Each row of X is roughly a mix of the hidden directions of one of a few groups; some rows fit no group.
X (116 x 10):
[[  3  11  24  16  -2  14  16   8  -7  15]
 [  5  17   3   6  -6  31 -12  16  -1  -6]
 [ 24   3  -4  16   6  17  11  -6  22  -3]
 [ 20  -8  -5   1  10  -4  21 -20   4 -18]
 [ -2 -16  30  12 -11  -3  18   2   7  -2]
 [ 24  -9  -8   2  -5  21  -6 -22  -4 -10]
 [ -4  -4 -35  -9  -4 -12 -16   5   0   0]
 [ -4   4 -11  35   1   4  10 -14  -5   9]
 [  9  28  14  10   6  20   1   1  -2  13]
 [-14  18  -6   0  -4   8 -22  10 -10  21]
 [ 16  19  25  13  -1   9  12  13   0   4]
 [-15 -17  27   6  -5   8  -2  11  16   6]
 [  0 -18 -10   1  -9 -22  10  -5  23 -14]
 [ -6  -7  13  20  -8  21  16   7  18  -4]
 [  0  27  12  -7   9   6  -3  14 -17  17]
 [-24  14  -3 -15   9 -16  -5  12  -6  15]
 [ -3  13 -23  -9  13   7 -24  11 -10   6]
 [  8 -19   8  11  -1 -24  23  -4   8   1]
 [ -2 -12  29   8 -15  -9  21  -1   0   1]
 [ -6 -27  -8   2  -8 -11  -4   8  25  -8]
 [  9  12 -24  -9  10   2 -11  -1 -26  -3]
 [  2  -8   5 -24   7  -2   5  -5 -14 -28]
 [  1 -24  -8  10   0 -25  10 -14   9  -3]
 [-12 -23   1   9 -12  -5   6   4  13 -25]
 [-10  11  25  -3  13  -7  10  -9 -23  -4]
 [ 10  27   4  21   1   0  14  -9  16  -1]
 [-15  -9 -14  -8  13 -21   3  -5  24   3]
 [ -7 -25   2   3 -15 -16  16  -4   1 -19]
 [ 15  24 -24 -15  10  -6  -6   2  -4   1]
 [  7  23  19 -20 -11  13  -3   8  -7  -7]
 [  6  13 -11 -28   8  15 -16  12  -4   4]
 [ -6  11 -19  -8  14 -22 -11  -3  -2  21]
 [ 10  -3  12   5  11 -17  32  -7   6   5]
 [ -4  10   7   7 -14  21   4  30  -4  -2]
 [  4  19  23  10  -6  12  10  15   9  15]
 [ 15  18 -16 -21  11   2 -15  -6   1  12]
 [ -6   2 -30  13  -7  11 -20   4   7   9]
 [  1   7  15  19 -10  19   8  25   5  -3]
 [ -7  22  -9  -4  13  14 -21  15   6  10]
 [-24 -21  -2   6  13 -14   4 -12  13  10]
 [-14  -9 -11 -24  20 -10 -12  -6  13   2]
 [ 14  18  17  10  14  21  -2   7  10  11]
 [  9 -29  -6  17  -9   4  -7 -20   1  -1]
 [  7  29  -7 -11  14  12 -10   0 -14  10]
 [-11 -16  -9 -17  -6 -20   3 -19 -14  -5]
 [ -2  27   7  -9  10   1  -1   4 -27  10]
 [ -9  13  17   2  -6  32   4  14   2  -2]
 [ 10  -7   3  17   4  29 -14  15   7   0]
 [-30 -13  16  -3  -6   2  16  13  -4   1]
 [ -5 -23 -19   1  -8 -11 -12  -6  21   5]
 [ -8 -28  10  -4 -10  -7   5   9  21 -10]
 [-14 -17  31   6  -6  13   5   0   4   7]
 [-10 -10   6   9 -12  19   3  23  11 -17]
 [  4  22  -7 -12  17 -10 -12  -8  -7  22]
 [ 22  14 -26  -7   2   7   2 -14  12  -2]
 [ 13 -23 -14  11  15 -22   4  -6   7  -5]
 [  7 -18 -19   3  -1 -29   3 -14   3   1]
 [ 20  21  13   6  14   6  21   0   2   8]
 [ -2  -9 -22 -25   7 -16 -13  -3   7  -8]
 [  2 -28  -6  -9 -11  -9  -8   1  22 -12]
 [ -3   3 -18   5  15  -9 -25   9 -15  14]
 [ -1 -17  16  23  -8 -11  18   6  14  -2]
 [  5 -28 -14  -3  -3  -9  -1 -11  20 -13]
 [-11  28   5 -11  -2  14 -12  12 -15   2]
 [  8  10  15   4 -10  28  12   2  17  -8]
 [ 12  36   5   4   6  10   2   2  -5  13]
 [ 13  -3   2   2   8 -29  23 -14   0   5]
 [  7 -23 -18  14  -7  13  -6  -1  16 -15]
 [  5  26 -14  -4  12  16 -16   3  -9  11]
 [ 11 -17  -3  10 -16  -1   4  -7  30  -9]
 [  2  28 -13  -4  10   7 -17  13  -5  14]
 [ 12  17 -18  -6  19  -9 -10  -8 -17  12]
 [ -9  11  28   7   4   7  -6  21   8  13]
 [-15  14 -11 -15  15 -14 -11  14   2  17]
 [-23   1  15   6  -1  11 -16  17  -2  19]
 [-22 -11 -11 -16  12 -23  -6  -4  10  -1]
 [-28 -20   5  -6 -17   2  10  -7   9  -6]
 [-20   5   5  11  -8   7  -1  -1 -31 -13]
 [  4 -23 -16  15 -23  -1   7 -10   9  -4]
 [  6 -29 -15   4   4 -11  -2 -10   9 -19]
 [ 14  12  28   1  -1  -3  24  -5   4   0]
 [ -6 -15  28  12  -6  -5  15   1  17  -5]
 [ 14 -11  12  17  -5   4  19 -11  18 -14]
 [ -3  -9  12  26  -5  12   8  15  19  -9]
 [ 10 -25  -5   6  -6  -1  14 -19   3 -20]
 [ 17  27  12 -10  -1  -5  16  -2 -12   9]
 [ -1 -10 -18 -19  -6 -24   9 -15   4  -9]
 [ 24  -8 -16   9 -18   9   0 -12 -15  -5]
 [ 16   2  26  11  -8  -4  20 -13  -9  -5]
 [ 15  22  11  -8   9 -19  18  -4  -7  -9]
 [  6  29  16  -2   1  22  12   3  -4   5]
 [  7  22  23   4  -3  14  11  -2   9  17]
 [ -9 -20  -2  -5 -11 -12 -14  13  24  11]
 [-21  -6 -23   5  -1   7 -25   5   3   7]
 [-22  -5 -16 -12   9  -6 -22   8  14   2]
 [  1  10 -25 -10  17   8 -20  -7  -6  12]
 [ 10 -20 -15  -1  -2 -27   5 -15   5  -7]
 [ 14  -6  15  -2   1 -11  23 -11 -18 -16]
 [ 10  -2 -14  -4  20 -28  -2  -6  -9  13]
 [-18 -16 -13 -24  -5  -6 -20  -1   4   0]
 [ -8   5  11  -5  26 -15   2 -13   8  21]
 [  9 -12   1  30   1   1   0  -8  23 -10]
 [  0  -8 -27 -21   5 -18  -5  -6  -4 -12]
 [ -5  26  23  10   6  -1   9  -3 -18   7]
 [ 16  22   6   5   7  18  -2   6 -24   7]
 [  7  18 -15  -8 -13  15 -17   3 -21  -4]
 [  5  25   8 -16   1   9 -10   6 -24  -6]
 [ 11   1   6   6   8  29   9   7  24  -2]
 [ -6   5 -29 -14  10  -9 -20   1   2  12]
 [ -9  -9   0  -8  -7 -31   6 -12 -18  -7]
 [ 13  24  -3  -9   7 -26  -2  -2  -9  12]
 [ 18 -11 -24   4  14  -2 -10  -7  19   3]
 [ -5  28  -1  -9   7  13 -13   6   0  22]
 [ 13  -5 -18  -1   9 -11 -11 -11 -21 -20]
 [ -3   6  18  -1 -12  27   7  20  -7  -9]
 [-14  11  -3 -18 -10  14  -8  26  -8  -9]]

Here is one row of each group, with its name. Which group are the others in?
[-14 -10 -24 -16  -3   1 -22   7   6   9] : <45>
[-11  23  10  -2  10  14  -5  20  -1  17] : <54>
[ 15   0 -16  18   0   6 -13   1  24  15] : <30>

[ -3 -22  23   5 -10  -3  18 -10  13  -7] : <45>
[  8 -19   7   9  -5 -10  24 -10  17 -12] : <30>
[-21   3 -19  -9 -13   5 -12  21  -9  -5] : <54>
[-16  10  -1 -12   3  12   0 -27 -16  12] : <45>
[ 19   8  17  -9   2  -5  19  -5 -24  -5] : <45>
[ -5  26  -7 -15   7 -16 -10   2 -14  15] : <54>
[  4  11 -18  -2   7  22 -28   4  -4   2] : <30>
[  1  -8  -4  12 -12  33  -8   1   2 -16] : <54>
[ -8   0  -6 -22   8 -13  -6 -26 -16   7] : <54>
[ 15  17 -17  22  11   3  -7 -10 -13   7] : <30>
[ -9 -10 -13  -4   2  19  -6   0  29  13] : <30>
